[[ -3.0   4.5 -29.9 -37.0  19.6 -17.1  36.6  28.9   8.2   7.5 -16.3   9.5
  -22.7  38.9]
 [ -8.0  57.7 -19.1  13.9  -1.1 -36.4 -35.0 -38.7  37.2 -30.7 -38.6  40.5
   68.9 -17.5]
 [-12.4  18.7 -21.5 -22.8  48.8 -14.7  42.4  47.7 -22.7 -11.8  34.5 -34.3
  -25.6   3.8]
 [-20.3  -2.4 -19.3 -33.9  -7.4  -8.5  10.9   9.3  46.9   9.1 -25.8  43.0
   14.0  56.6]
 [-14.7  33.0 -25.0  13.4  26.2 -32.2  10.6  16.8 -21.6 -24.6  67.4 -36.7
   -0.9 -36.6]
 [ 33.3   7.4  10.5  -3.6  36.1   3.3 -30.4 -25.8 -44.1 -24.7  15.6 -50.6
   27.8 -15.5]
 [ 16.5  63.8   1.4 -32.4  61.2  -9.8   2.7  10.2 -21.8 -46.2 -17.5 -20.4
   23.6  -8.6]
 [ -3.2 -51.6  -9.9 -19.9   2.1   8.2  -4.1 -12.7  15.9  39.0  -2.8  12.4
   -1.4  41.1]
 [ 11.0 -28.2 -17.5  13.2 -30.1 -16.7 -13.9 -25.2   7.4  23.9   3.8  10.3
    0.9  -9.5]
 [  5.3  11.1  52.7 -13.9  50.4  47.8 -38.4 -24.2 -21.6 -29.5 -19.0 -23.4
   57.2   4.8]
 [ 30.1 -29.9  16.9   8.1   3.1  18.3  -8.2 -12.5 -36.3  12.2  -3.9 -30.3
  -15.3 -14.8]
 [ 35.2   6.7 -15.1   3.4 -15.5 -25.7 -37.3 -43.9   3.3  -5.7 -16.9   5.4
   29.4 -10.3]
 [-30.4  17.8  25.3  55.3 -24.5  12.8  -1.5   3.6   6.0 -12.6 -13.2  12.5
   15.7 -50.3]
 [ 19.6 -24.8  12.2  12.7 -13.1  10.6 -13.7 -18.3  -7.9  17.0 -19.0  -0.7
   -2.7 -15.7]]
The entry just left of the smallest entry: -3.2
The entry just left of -24.5?
A: 55.3
The entry just right of 3.6: 6.0
The entry just right of the largest entry?
A: -17.5
The entry just right of -37.0: 19.6
The entry just right of 2.1?
A: 8.2
The entry just right of 13.4?
A: 26.2
The entry just right of 18.3?
A: -8.2

arr =
[[-14.3 -18.4  28.0  39.7 -31.1 -21.8  27.8  22.5  49.3  31.3]
 [ -0.6  19.4 -32.8 -39.2  17.3  20.5 -46.5  42.9 -30.5  31.0]
 [ -9.8 -42.7  43.5  29.2  14.7 -35.3 -36.7  -3.4 -64.9  33.1]
 [ 26.5  29.8 -29.7  36.8 -16.0  44.0 -28.3 -50.8   2.2  28.1]
 [ 28.6  45.1 -10.7  43.4  13.9  35.1 -38.6 -45.1  -2.2  41.6]
 [  8.6  36.4  46.3   8.6 -20.9   8.7  16.7 -11.3 -17.4 -43.7]
 [ 30.4 -22.4  18.9 -26.4 -44.9 -29.5 -13.7 -41.9  11.6 -13.6]
 [ 69.2  -8.2 -31.3 -55.2  27.3  -8.0  53.4  11.9  38.9  48.6]
 [-13.2  28.5  33.4  28.0 -43.8   1.2  20.3 -22.7 -36.2 -48.6]
 [-52.1   2.1  50.2 -38.5  20.1  18.3  32.3  61.3 -26.1 -13.1]
 [ 42.6 -31.4   4.1 -13.1  16.0  55.0 -28.1 -10.1 -53.0 -49.8]]
Counting starts at 1.
The entry in the top-left corner? -14.3
The entry in row 2 and column 1 -> -0.6
The entry at row 2, column 3 -> -32.8
The bottom-right entry -> -49.8
The entry directly above -43.8 is 27.3
The bottom entry of the column that holds the smallest entry -> -53.0
The entry just left of -26.4? 18.9
The entry directly below -8.0? 1.2
The entry in row 3 and column 1? -9.8
The entry directly above 46.3 is -10.7
The entry in row 1 and column 3: 28.0
The entry directly above -38.5? 28.0
The entry just left of the smallest entry is -3.4
The maximum -> 69.2
The entry in the bottom-left corner -> 42.6
The entry just left of 29.2 is 43.5
The entry directly below -18.4 is 19.4
The entry directly above 11.9 -> -41.9
The entry just right of the smallest entry -> 33.1
The entry directly below -2.2 is -17.4
The entry directly above -10.7? -29.7
The entry just left of 31.0? -30.5
The top entry of the column that holds the smallest entry is 49.3
The entry directly below the smallest entry is 2.2
The entry directly above -13.6? -43.7
The entry directly below -30.5 -> -64.9
The entry directly above 45.1: 29.8
The entry just right of 43.4: 13.9
The entry at row 1, column 2: -18.4
The entry directly below the largest entry is -13.2
